128 stands for zero in the data rows.
Each pair is two rows. How far apart are they, by a hidden measure? 0 means very close, and 20 very far. Two or three weighted sums of its numbers give each row a place; it is the straight-line distance between the places.
[159 137 136  95 142 116  98 137 132  83 128 144 138 131 130 124 100 118 183 122 143 133 152]
[152 138 121 138 116 137 103 151 150  96 100 144 146 181 106 134  83 114 156 142 120 155 141]: 5
[130 158 121 143 135 109 166  91 121 146 168 144 111 121 142 125 140 109  96  97 140 134  90]
[113 138 136  78 137 111 124 118  96 146 157 114 110  50 162 103 162 141 126 118 161  78 144]: 7
[ 96 115 130  97 150 142  86 182 130 132 101 116 109 160  73 147  90 175 134 175 103 105 107]
[170  99 123 146 105 146 168 105 158  96 143 124 122 132 161 148 176 108 135  96 122 158 140]: 7
[133 132 136  89 143 116 119 129 118 117 147 125 114  93 144 123 141 135 147 119 146 103 134]
[116 157 111 176  87 141 101 148 129 148  79 137 170 172 106 104  80 104 107 165 122 148 157]: 13
[111 115 133 121 142 129 112 145 125 131 114 124 130 130 110 134 118 150 133 144 117 120 122]
[164 136 116 148 110 127 190  89 152 116 175 136  98 139 155 146 168  99 104  85 130 152  96]: 14
[113  39 149 126 158 155 123 158 149 111  95  99 128 146 100 178 145 182 160 143  82 135 119]
[ 90 162 119 158  92 125 109 126  94 185 101 123 167  97 137  77 118 111  85 153 146 110 166]: 8
[117 141 122 117 137 127 131 141 131 138 140 131  98 153 101 140 111 142 110 138 118 121  88]
[157 158 115 151 114 113 192  74 137 131 185 145 101 125 162 130 159  89  91  77 141 148  89]: 2
[136 140 118 128 123 130 150 120 138 129 150 133 101 144 125 140 133 124 109 120 125 130  97]
[130 146 108 179  89 151 105 155 149 129  75 140 163 204  92 124  71 106 117 164 106 163 142]: 12
[129 143 124 145 142 111 171  89 123 145 170 141 106 124 140 131 144 115  98  96 133 136  80]
[ 77  58 147 100 177 150  75 197 130 132  73  99 125 160  56 169  98 211 158 187  78 105 111]: 4
[141 136 126 135 124 129 109 137 136 112 110 141 148 151 119 123  98 113 147 135 129 144 144]
[153 144 120 117 114 135  95 158 145  92 106 141 136 169 107 129  85 115 159 149 124 144 146]: 2
[164 148 122  85 117 135  86 170 149  77 117 140 120 165 108 133  86 123 174 149 131 130 148]
[129 152 126 145 141 105 173  84 120 147 171 145 113 116 146 128 144 109  94  89 140 134  85]: 6
[146 157 117 143 104 134  87 153 140 104  84 147 166 173 108 111  70 101 151 154 131 154 164]
[139 177 116 151 129  98 187  67 119 151 190 156 104 114 157 119 149  91  80  78 149 138  81]: 15
[159  97 127 135 101 146 136 125 149  97 121 117 142 128 152 138 159 118 152 117 124 148 164]
[105  97 137 116 152 137 108 158 132 131 105 114 121 144  95 151 116 166 138 153 104 118 116]: 3
[101 131 124 154 112 131 136 120 113 166 118 117 138 113 133 114 139 127  90 136 129 121 131]
[ 90  59 139  98 165 159  86 200 144 120  79  98 109 172  57 178 104 207 154 182  73 113 106]: 3
[159 147 119 149 111 117 174  82 134 124 165 139 123 114 167 122 160  89 110  85 144 148 123]
[127 143 138  81 137 111 110 125 107 126 147 126 122  73 151 105 140 132 147 122 160  94 150]: 11
[ 96 146 108 190  82 145 122 138 123 177  85 125 159 157 108 106 107 112  72 164 113 139 139]
[130 135 121 165 114 131 116 134 135 128  95 140 159 163 115 120  96 110 127 141 119 154 142]: 2
[100 186  99 163  54 150  77 168 113 173  67 127 169 159 101  74  73 100  83 196 136 120 182]
[ 99 102 130 104 155 144 104 174 136 134 109 114 100 166  73 162 103 179 129 164  94 113  95]: 10
[212 132 110 166  68 139 218  60 166  88 187 137 110 125 207 138 209  58 113  51 144 182 135]
[124 144 139  86 138 110 110 121 102 130 145 125 130  67 154 101 140 126 147 122 162  92 155]: 18
[147 127 129 149 130 127 118 131 144 103 107 143 156 163 116 133  99 113 154 127 118 162 136]
[167 115 141  98 154 117 118 131 148  70 135 146 126 147 126 148 111 127 188 109 128 148 126]: 5
[ 83 162 119  94 154 122  93 172 115 158 127 131  88 163  60 134  68 169 101 174 114  92  72]
[ 68 141 133 107 178 111  99 157 103 169 122 129 106 142  67 134  77 176 108 165 115  94  73]: 5
[156 131 130 129 131 131 112 142 150  88 111 143 140 171 111 140  94 117 164 129 118 155 134]
[148 122 126 142 128 134 120 138 150 101 112 142 141 174 110 144 100 118 150 131 111 157 125]: 1
[ 96 100 138 114 159 134 105 157 124 138 107 114 120 141  89 145 111 172 136 153 102 112 107]
[156 155 109 139 110 125 179  98 144 122 175 141  92 144 145 140 152 101  95  96 132 142  91]: 8
[ 72 139 138 131 195  96 145 111 100 180 154 140 102 127  91 140 107 161  88 124 116 107  40]
[ 65 124 141 121 196 106 121 137 101 174 132 130 108 133  78 143  96 177 103 144 110 102  57]: 4
[156 158 120 143 107 116 161  91 131 124 160 143 128 113 167 112 150  89 113  94 148 141 132]
[144 117 142  89 158 114 131 119 126 104 152 129 113  97 148 134 145 137 160 105 141 115 125]: 7
[159 123 130 125 138 129 118 137 151  85 119 145 137 167 116 145 102 121 168 123 120 155 129]
[121 158 112 123  91 142  97 157 126 138 104 124 133 142 113 106 101 121 115 166 135 113 154]: 5
[115 154 117 135 101 134 105 143 114 147 107 125 146 129 124 102 109 117 112 154 135 117 155]
[138 130 139  84 145 115 121 124 121 110 149 124 114  93 145 124 138 136 157 116 145 107 134]: 10
[128  62 143 139 146 146 142 130 146 113 115 110 133 131 127 162 159 153 149 119 100 143 126]
[116 159 108 140  85 145  98 160 126 146  95 127 141 153 107 104  96 116 105 170 126 122 153]: 8
[144 134 134  76 141 117 110 135 124 103 145 127 114 100 140 121 130 135 160 122 149 106 142]
[ 91 156 114 195  84 136 117 127 108 183  83 129 177 138 119  90 106 105  77 161 128 136 155]: 7
[135 127 119 123 125 139 139 139 144 118 137 126 105 150 118 145 130 137 121 132 116 130 110]
[145 158 109 119  90 148  83 177 146 104  90 136 136 186  94 122  72 117 142 173 124 138 156]: 12
[128  38 143 121 140 165 111 168 157  95  84  95 133 151 105 174 150 177 174 149  82 138 147]
[111 149 135 116 126 112 111 118 100 147 130 129 148  74 151  90 133 119 125 129 157 101 159]: 14
[119  85 140 133 147 135 130 131 133 122 117 117 134 127 124 145 142 151 143 125 110 134 127]
[160 178 115 146 103 111 176  77 129 130 179 152 114 115 171 111 152  77  97  83 154 144 113]: 1
[130 161 111 109  89 142  88 167 130 126 106 124 125 146 111 108  96 122 125 169 137 113 159]
[133 152 118 144 106 133  98 146 130 122  94 140 161 155 116 109  87 107 137 152 133 144 156]: 11
[ 76  76 147 105 180 139  83 182 123 140  84 108 124 146  65 157  98 200 147 174  89 104 107]
[127 156 126  94 115 122  97 142 111 127 126 128 128  99 137  98 118 124 137 144 155  99 160]: 2
[ 61 151 128  88 175 118  70 184 104 166 109 128  98 158  45 131  53 188 110 188 109  80  76]
[110 139 123 148 113 130 123 128 115 154 112 127 147 122 129 108 121 121 107 140 132 125 143]: 4
[164 114 120 153 118 132 194  85 153 111 169 131 104 135 159 155 179 106 111  79 121 159 101]
[171 122 141  81 157 116 109 136 144  67 143 142 119 131 133 144 112 128 196 110 139 136 135]: 15
[176  90 122 143  97 154 167 115 166  89 139 117 119 141 161 157 181 114 141  98 115 161 142]
[185 132 140  50 159 114  94 148 147  42 143 146 112 132 133 142 102 128 218 116 150 129 145]: 14
[114  88 135 124 152 139 129 144 139 128 117 114 112 147 102 162 133 164 133 138 100 130 102]
[168  97 117 123  90 164 135 148 165  86 117 113 117 156 136 155 154 126 149 130 113 148 152]: 5
[139 120 144  98 156 110 130 115 122 107 148 133 124  96 147 129 141 133 159 104 143 118 129]
[ 77  88 144 105 175 136  87 177 122 143  95 112 120 150  67 155  95 192 140 171  92 105  99]: 5
[ 97 158 112 194  83 139 109 133 112 178  78 132 181 145 116  88  95 103  83 165 128 139 161]
[146 116 126 141 126 132 165 106 143 119 151 130 109 136 140 147 156 119 117 101 121 145 106]: 8
[120  32 152 132 152 154 121 151 148 107  90 100 144 137 114 172 156 175 171 137  85 140 142]
[146 122 140  67 152 117 122 133 127  98 158 125  95  96 143 133 143 144 163 113 146 102 126]: 2
[132 135 134  80 136 120 117 135 117 120 149 119 108  87 143 119 143 138 145 125 148  95 141]
[112  94 143 138 158 126 144 121 130 132 130 123 121 128 118 149 143 151 128 119 109 132 104]: 3
[132 142 124 146 141 112 178  90 127 142 173 141 104 126 140 136 148 115  93  92 131 137  76]
[138 146 115 101 104 142 101 164 140 115 121 123 109 152 111 127 107 132 132 158 127 118 139]: 8
[ 79  50 148 104 180 152  85 191 137 130  77 100 118 161  60 176 107 212 157 179  72 109 105]
[123  91 139 145 153 125 159 107 136 130 139 124 122 125 130 152 156 142 126 105 111 140 100]: 2
[143 122 132 148 136 125 124 127 141 108 110 144 154 160 121 134 105 115 150 122 120 158 132]
[145 133 129 151 127 126 112 131 139 105 101 148 164 163 116 128  91 107 152 130 125 161 142]: 5
[ 97 105 137 112 159 131 103 159 123 136 109 117 121 142  87 143 107 170 134 156 105 112 109]
[129 145 106 176  83 155 108 159 149 131  77 137 154 207  88 126  77 111 110 167 101 162 139]: 12
[182  97 144  71 175 121 130 133 161  49 159 142  92 147 127 176 128 145 203  96 121 141 104]
[115 130 135 122 135 117 129 114 109 143 137 124 134  88 147 112 144 128 124 120 144 111 135]: 7
[106 174 103 168  68 146  88 159 118 163  73 132 170 161 104  87  78 103  92 183 128 132 171]
[177 108 146  74 170 114 121 132 153  54 155 141 105 137 131 160 122 137 203  98 130 140 119]: 11
[211 123 112 166  70 143 218  63 170  85 181 134 111 128 203 146 212  64 117  55 139 181 135]
[143 179 115 139 113 108 161  88 120 141 171 149 115 114 155 109 138  89  97  95 153 134 107]: 13
[143 134 141  66 150 111 111 126 116 104 155 128 113  78 154 117 139 135 169 114 159  96 143]
[101 100 137 118 158 132 115 148 128 137 114 118 119 140  95 147 115 166 131 144 105 118 106]: 9
[147 133 130 146 128 125 111 132 138 106 104 149 158 162 117 127  91 110 156 131 124 158 140]
[128 159 127 130 109 126  95 136 113 134 122 126 142 117 133  85 112 133 124 149 134 132 145]: 12
[ 69  79 152 110 185 130  77 172 110 148  80 110 146 128  75 143  96 195 152 172 100 103 123]
[ 72 106 138  98 174 137  82 185 119 149  96 115 109 159  55 153  81 195 131 180  94  95  91]: 7
[ 85  47 153 117 181 148 101 174 134 132  84 101 127 149  74 175 120 204 154 162  77 118 105]
[142 100 126 115 108 154 105 162 147  99  99 112 131 146 120 142 130 142 156 150 115 131 159]: 9
[159 160 117 145 104 116 167  88 130 125 164 143 125 113 169 112 151  83 109  92 153 144 129]
[135 151 128 150 132 105 163  80 116 144 161 145 135  99 158 112 147  98 107  91 149 136 117]: 5
[124 118 148 101 162 105 141  98 106 130 161 124 123  62 163 120 164 137 143  97 152 107 128]
[134 132 128 109 130 127 118 138 129 116 132 130 122 125 130 126 122 128 142 130 135 122 137]: 10
[117 158 108 173  84 147  99 154 131 146  77 134 165 178 100 106  79 105 105 171 120 147 157]
[119  47 147 136 152 148 134 139 146 114 105 108 135 134 117 167 157 167 157 127  90 138 126]: 17
[150 125 140  55 152 117 120 134 129  90 161 126  93  93 145 138 144 145 171 112 147 102 129]
[ 96 165 110 173  79 138 104 143 109 175  83 127 170 139 117  86  97 107  84 169 133 127 164]: 12
[132 155 112 119  99 142  96 158 132 124 106 129 132 153 111 113  95 118 129 159 132 122 151]
[144 151 105 155  85 153  94 170 158 112  76 141 146 214  83 131  65 110 131 171 106 158 143]: 4
[103 173 100 171  62 151  90 163 121 169  71 126 167 168  99  88  78 105  84 187 127 128 168]
[163 164 117 162 115 108 206  52 129 132 194 151 113 108 182 122 173  74  89  61 152 155  95]: 11
[ 67  78 148 118 200 125 113 156 118 156 112 113 110 147  65 167 108 201 124 154  85 108  67]
[140 111 150 101 167 106 138 103 120 108 156 133 125  86 154 134 150 134 163  93 144 122 123]: 10
[136 104 151 106 174 104 146  95 119 109 162 133 124  81 157 138 161 138 160  85 141 122 118]
[175 124 143  71 160 113 106 136 145  58 146 146 119 129 132 144 111 129 205 109 141 134 137]: 5
[ 73  79 151 112 185 130  86 171 113 147  86 109 134 135  75 152  98 195 148 169  94 104 112]
[177 109 126 145  90 142 155 105 149  93 134 124 146 115 177 128 172  92 149  98 139 157 173]: 5
[129 140 121 126 110 134 111 144 129 129 113 129 133 141 118 119 110 124 128 146 129 128 143]
[166 138 121 102 121 140  97 163 159  73 111 141 122 183 104 146  85 123 175 142 122 146 136]: 3
[128 155 127  86 119 125 100 144 114 123 133 124 120  98 137 104 122 129 140 141 153  97 155]
[146 136 138  55 145 115 107 138 121 100 157 125  98  83 147 122 137 140 169 120 155  91 146]: 5
[145 118 142  89 156 114 127 120 129 101 152 130 113 104 144 136 139 136 163 109 141 119 126]
[123  71 152 151 151 126 141 108 124 124 114 118 163  98 148 139 161 139 154 107 117 143 145]: 7
[133 132 136  98 142 123 136 126 107 131 157 115 109 101 146 138 145 150 136 120 134 101 115]
[123 102 129 123 142 140 137 143 142 124 127 120 107 153 106 161 131 154 125 135 104 128  97]: 3
[134 142 123  92 119 132 108 146 125 117 133 120 110 119 126 124 122 135 139 142 141 107 141]
[ 99 144 118 170  98 137 125 128 114 170 103 123 154 132 122 104 120 115  87 150 124 129 141]: 4
[147 132 118 156 113 144 113 149 157 103  95 143 146 196  97 141  87 114 142 146 108 166 131]
[122 107 142 146 152 120 153 104 124 134 140 128 133 113 140 137 151 130 126 103 124 135 114]: 10
[117 147 110 180  89 149 113 145 139 146  84 133 160 178 100 118  89 111 101 163 111 153 142]
[ 76 106 147 110 178 122  89 161 108 154  98 119 129 132  79 137  93 180 134 165 105 101 106]: 11
[158 132 118 121 120 140 107 157 159  86 109 140 126 186 101 147  91 123 160 143 114 152 132]
[ 67  67 155 112 191 133  83 172 113 146  81 110 137 135  73 153 101 203 151 170  91 103 111]: 12
[129 147 127  77 125 123 103 143 115 122 141 119 114  92 138 108 129 135 142 136 151  94 151]
[174  67 138 169 117 140 193  79 157  96 147 121 136 114 183 156 208 107 142  69 117 173 139]: 5
[115 141 125 125 146 117 141 121 121 144 147 135 108 133 115 132 119 134 107 124 126 122  92]
[169 126 149  78 169 101 109 120 132  63 146 149 133 108 146 133 115 120 208  98 151 133 144]: 13
[106 139 118 157 102 139 124 132 121 160 109 121 143 135 120 113 124 124  93 148 123 127 136]
[149  58 137 129 117 163 123 152 158  89  95 103 137 141 133 160 158 147 168 134 100 147 162]: 2
[162  77 134 149 113 147 157 111 155  97 124 116 137 124 161 153 179 119 151 101 115 159 154]
[100 168 111 181  81 138  99 140 109 170  78 132 181 143 117  82  88  99  94 168 134 133 168]: 10
[ 99 153 124 111 103 127 115 133  97 166 134 113 124  80 141  93 143 135  97 148 150  84 151]
[104 160 114 139  90 138 107 144 112 164 103 120 142 123 122  95 116 119  95 164 136 108 157]: 5
[ 82 157 119 134  96 129 119 128  90 193 121 108 136  75 142  81 144 125  74 153 148  85 156]
[168 152 115 171 117 106 225  43 137 130 204 150 103 113 186 133 186  76  84  50 146 164  82]: 7
[ 75  82 153 124 191 123 109 145 112 157 107 115 127 128  84 153 111 186 134 146  97 112  91]
[149 132 146  63 156 108 111 127 121  94 157 130 114  84 151 123 135 135 177 110 158 104 143]: 4
[125 126 137 101 143 115 128 116 110 130 149 123 121  83 149 118 148 134 139 114 146 107 135]
[123 132 140  95 144 111 124 115 107 130 149 126 126  73 154 112 148 134 140 115 155 102 141]: 5
[132 138 114 184 101 144 113 145 145 128  79 144 164 195  99 126  81 105 121 154 107 170 137]
[164 116 148  82 172 105 121 118 134  75 152 140 124 107 147 142 128 129 195  95 146 130 131]: 14
[165  91 125 120  88 164 114 160 160  83 100 108 135 145 138 145 147 129 165 142 116 141 180]
[131 118 142  95 151 115 132 118 118 119 155 124 115  89 149 130 151 136 146 107 144 109 127]: 12
[133 154 121 133 121 120 143 110 125 134 147 137 119 126 137 121 128 112 111 114 140 128 114]
[138 119 145  99 161 106 128 109 117 110 149 131 130  86 152 124 142 130 162 100 148 119 133]: 10
[ 98 143 114 199  90 137 124 125 116 177  85 131 174 149 116 101 106 107  81 154 119 144 142]
[ 84  53 149 113 187 130  86 178 139 131  90 105 118 144  65 180 122 199 147 161  74 107 119]: 13
[103 131 141  98 141 109 135 104  90 161 161 112 120  42 166 102 171 139 115 111 159  83 137]
[ 69  59 158 113 194 132  87 170 114 147  82 108 141 131  75 157 107 203 153 167  88 107 112]: 2
[116 144 131 140 120 117 115 120 109 148 113 132 157 105 140  99 120 115 124 130 144 124 153]
[ 96 148 132 114 121 120 122 118  88 174 137 112 130  57 155  88 155 132 100 133 158  83 151]: 7
[176 101 122 150  96 144 176 101 159  96 149 124 119 133 167 149 180 102 132  91 123 162 136]
[160 157 113 141 101 124 167  97 138 121 165 140 112 127 159 123 151  89 107  96 145 144 118]: 4
[138 132 145  87 152 107 117 117 113 107 147 134 128  81 153 115 136 128 163 111 154 110 144]
[126 137 138  92 140 111 116 119 105 127 146 127 127  73 153 107 140 130 145 120 156  99 148]: 3
[154 127 134  85 145 121 115 135 137  91 141 133 114 124 133 138 123 133 170 119 138 123 131]
[ 76  90 146 114 186 126 104 161 117 150 106 116 118 142  71 156 102 190 130 158  92 108  84]: 3
[149 145 119 143 110 135  96 152 145  99  92 147 155 182 103 126  75 108 153 150 122 157 148]
[165  57 134 146 114 160 161 125 168  87 121 108 127 142 150 169 185 134 153 105  98 162 142]: 13
[101 167 103 179  68 150 100 155 121 171  74 127 167 164 104  93  87 105  80 180 121 134 159]
[148 146 124 127 115 131  98 146 138 102 105 143 145 160 113 119  88 112 156 143 130 143 151]: 2
[ 99 161 106 140  75 149 104 156 116 167  99 115 134 135 111  99 110 124  81 176 129 105 153]
[186 113 141  55 166 118 110 145 157  41 152 143  96 143 128 162 115 136 215 106 135 135 125]: 9
[153 131 136  51 149 118 112 141 128  88 161 126  90  96 144 133 139 145 175 116 149  98 135]
[117 151 131 141 146 104 155  89 111 154 157 145 125 107 140 116 133 115 103 103 144 127 101]: 2
[137 132 127 157 140 109 189  73 127 141 174 141 113 115 155 135 161 110  98  78 134 145  84]
[119 146 131 149 122 116 112 118 107 142 109 136 167 113 138  98 111 109 127 132 144 130 158]: 11
[162 112 135 118 152 126 124 131 153  78 129 144 128 159 121 155 113 128 175 113 119 154 121]
[125 133 132 106 131 127 123 130 120 128 137 123 119 107 136 122 138 133 131 129 137 111 134]: 3
[ 90 153 129 128 114 114 121 116  83 182 129 118 144  61 153  82 146 124  93 136 157  88 157]
[ 57 116 149 125 209  99 123 129  95 181 131 131 116 124  78 143 100 180 102 139 108 102  52]: 4
[122 136 113 185  96 146 121 143 142 142  85 136 158 188  98 126  92 111 103 156 105 160 132]
[186 142 111 154  84 127 191  76 150 103 174 139 116 121 186 130 180  74 115  73 145 164 131]: 5
[100 155 124  97 106 125 113 135  95 164 139 111 116  69 148  89 145 134 100 146 158  78 151]
[180 117 142  61 166 115 109 139 151  48 152 143 107 133 131 154 114 133 211 105 139 134 130]: 3
[101 160 116 149  89 135 107 139 108 167 100 122 150 121 126  93 114 118  93 161 137 112 156]
[144 129 142  87 152 109 114 123 120 104 147 134 124  92 147 121 133 128 167 111 152 112 142]: 8
[145 116 142  69 157 114 132 121 125 101 168 122  94  89 149 139 154 148 162 106 145 104 120]
[101  92 137 119 163 137 119 152 133 133 116 117 111 149  92 159 120 174 131 144 100 121  93]: 6
[136 130 153  80 166  94 119 104 102 112 159 133 134  50 170 108 149 128 171  95 168 100 150]
[ 65 131 137 110 186 112 106 154 105 170 125 130 104 143  65 141  85 179 104 158 107  98  61]: 9
[140  78 121 117 131 155 132 128 162 103 115 104 123 146 121 154 140 142 142 137 116 140 136]
[156 117 145  52 166 110 124 127 128  84 172 128  91  88 151 142 148 147 180 100 150 103 125]: 19
[146 106 133 160 143 130 139 120 149 101 114 143 145 173 116 156 113 121 147 115 106 170 113]
[ 93 149 126 123 109 125 119 122  91 175 130 114 135  70 149  89 144 129  93 143 153  86 152]: 7
[125 153 115 120 130 125 138 131 131 137 150 134  93 149 111 135 117 130 102 130 125 121  88]
[ 94 145 109 167  91 131 122 137 125 179  80 133 170 140 118 100 114 116  77 157 125 134 165]: 9
[139 129 146  75 154 108 118 120 114 107 155 128 115  78 155 118 144 133 164 108 155 102 142]
[ 95 169 117 168  83 137  98 140 106 173  78 122 186 129 121  73  91  98  83 163 132 133 185]: 17
[ 91  93 136 111 168 137 109 165 133 139 109 113 106 158  74 162 104 185 129 159  93 113  87]
[156  43 138 142 126 161 152 132 167  88 113 102 127 146 139 176 182 148 160 115  90 158 141]: 6
[159 113 145 104 163 113 126 119 140  83 142 142 129 127 137 143 122 128 181 101 134 143 126]
[156 162 109 139 106 121 177  93 140 126 174 142  96 137 150 130 150  95  97  92 140 142  96]: 12
[144 137 127 151 125 125 108 133 136 109 100 147 165 162 117 124  88 106 155 134 126 159 148]
[101 143 126 110 115 127 123 125  98 165 140 110 118  72 145  99 153 138  98 138 148  86 143]: 11
[118 118 130 150 132 125 141 116 124 145 127 127 137 122 131 129 137 126 115 122 124 134 121]
[131 149 111 157  94 144 102 157 140 128  87 136 152 180  99 120  83 110 121 162 115 148 145]: 9
[124 131 140  94 142 113 124 118 108 131 148 122 120  76 151 114 148 134 139 114 152 100 141]
[143 145 124 155 113 133  99 143 139 112  89 146 167 174 110 117  79 103 148 147 124 161 154]: 11
[ 84 155 130 126 179  99 142 115 102 173 157 144  98 135  93 133 101 151  84 128 123 107  49]
[137 132 125 156 121 132 117 135 141 117 100 141 156 165 115 128  97 112 138 137 115 158 137]: 10
[110 151 118 186  85 133 123 148 123 163  92 119 163 158 110  96  94  95  86 164 137 153 134]
[101 158 105 165  73 150 105 153 120 169  84 122 151 156 103  98  98 115  82 176 122 126 154]: 18
[112 144 125 147 114 128 117 128 113 151 113 128 151 118 130 105 119 117 111 140 134 125 147]
[124 143 120 155 108 132 110 138 127 135  96 137 157 152 114 116  99 110 122 146 127 142 145]: 5
[ 88  53 141 101 170 159  86 197 145 124  79  97 109 173  55 179 106 210 153 181  70 112 102]
[ 94 137 128 128 119 124 134 115  96 177 138 111 128  72 147  99 157 132  92 131 145  93 139]: 5
[173  84 129 158 105 144 173  94 157  92 140 122 138 116 179 146 191 103 144  84 123 165 154]
[ 84  60 149 104 170 150  76 190 129 130  76 102 132 150  68 161 102 198 159 178  84 107 124]: 6
[ 76 156 130 114 177 105 120 134 103 171 143 140  97 137  80 132  86 161  91 145 121 100  57]
[179  92 123 147  95 151 168 106 162  90 140 119 125 135 167 150 182 105 142  95 121 163 149]: 11
[148 156 114 138 117 135 170 114 145 110 169 123 100 148 158 130 137 104  94  93 132 140  90]
[132 159 116  84 101 139  91 165 124 119 124 121 110 125 121 110 109 130 134 161 143  98 155]: 8
[169  89 127 157 112 139 189  86 157  99 154 126 123 125 170 156 190 108 131  78 119 164 127]
[154  64 134 128 111 160 126 149 159  89  99 104 140 141 137 155 158 140 167 133 104 148 166]: 4
[143 123 131 138 134 128 124 129 141 108 118 140 140 154 120 138 112 122 149 124 118 151 128]
[121 143 132  99 129 120 115 128 107 136 136 121 128  87 146 105 135 130 130 128 153 100 146]: 5
[146  79 134 140 124 144 149 122 149 106 124 116 132 133 143 153 166 133 146 112 112 150 137]
[119 149 117 131 100 139 107 148 124 139 110 123 137 134 120 110 110 121 114 155 133 118 149]: 5
[134 127 141  76 148 115 124 123 116 115 158 121 103  81 149 124 150 142 154 112 152  98 133]
[142 132 125 149 123 131 115 137 143 107 106 141 151 169 112 132  95 113 146 135 119 158 136]: 10
[116 111 130 108 132 141  97 163 133 123 105 116 118 149  96 142 110 157 140 157 112 115 128]
[137 133 116 155 107 144 115 150 148 117  98 137 141 186  99 136  94 117 129 150 110 155 130]: 3
[128 128 122 127 135 130 148 125 138 132 147 130  97 147 116 149 131 134 110 122 115 131  91]
[147 157 120 157 128 105 195  65 125 139 187 149 109 114 164 126 162  90  89  72 143 148  88]: 3
[147 140 121 130 118 136 103 153 145 100 103 139 144 172 106 129  88 115 153 146 122 150 144]
[ 98 165 110 143  82 138 104 146 106 173 100 117 144 119 122  89 112 120  85 168 137 104 161]: 5
[152 125 131 140 136 126 117 134 147  95 113 146 148 167 117 139  98 115 161 126 120 158 132]
[149 111 138  62 155 121 132 132 135  90 171 120  79 106 139 152 155 153 162 107 136 106 112]: 8
[146 120 138  89 151 116 125 124 127  98 150 133 115 105 141 135 137 136 165 109 141 116 128]
[169 103 124 138  94 148 148 121 154  93 127 120 132 129 160 140 165 109 147 111 126 153 159]: 8
[115 156 106 144  83 148 100 160 131 148  95 124 142 159 105 109  96 118 100 171 123 124 150]
[128 150 126 129 127 118 138 117 122 137 145 137 121 125 131 121 125 119 114 121 136 127 114]: 8
[170  84 125 133  96 158 142 135 164  86 117 111 127 142 149 152 166 121 156 118 113 155 162]
[110  94 132 117 152 140 118 156 136 129 114 114 112 150  94 157 122 166 133 146 101 121 104]: 5
[139 179 121 156 129  94 189  60 111 150 190 154 115 102 168 109 150  81  83  75 160 139  89]
[103 165 110 179  78 138 101 145 114 171  78 131 174 149 112  87  86 103  90 171 132 135 165]: 8
[182 141 121  62 127 138  82 178 165  48 123 140 102 177 103 150  82 131 198 144 130 131 140]
[107  86 143 137 163 126 145 124 130 137 129 120 119 132 112 158 141 160 127 119 102 130  92]: 9
[ 92 159 120 122  97 130 111 136  94 180 123 112 133  83 140  85 137 127  85 155 150  84 156]
[146 140 123 154 130 112 189  75 133 134 178 142 108 120 157 135 163 100  97  78 136 148  88]: 3
[143 142 132  72 134 121 104 144 123 105 143 127 110 104 138 120 126 134 161 132 152 102 145]
[ 96 177 105 180  68 145  91 149 109 177  70 132 181 149 110  78  81  99  82 182 132 128 173]: 10
[113  98 134 123 146 135 123 143 134 128 120 118 118 140 106 152 128 157 132 140 107 125 109]
[185  87 122 147  90 155 174 109 169  83 141 117 119 141 167 160 187 107 142  92 115 166 144]: 7
[117 152 129 134 116 121 107 128 108 144 112 132 155 108 135  95 115 113 125 139 145 119 158]
[152 136 126 113 125 129 105 150 143  94 115 138 133 158 115 133  96 121 160 138 126 141 142]: 6
[ 72 134 131 103 181 118 105 162 113 163 126 127  94 154  60 147  82 179 105 162 104  95  61]
[133  74 133 119 129 159 122 162 154 104 107 106 114 157 107 166 140 161 150 145  95 134 129]: 6
[ 98 145 127 172 110 123 124 113 101 175 104 127 168 107 135  95 123 111  94 139 136 127 150]
[ 85 164 130 129 176  94 142 106  99 177 158 145 105 122 103 125 103 141  83 121 129 108  57]: 6
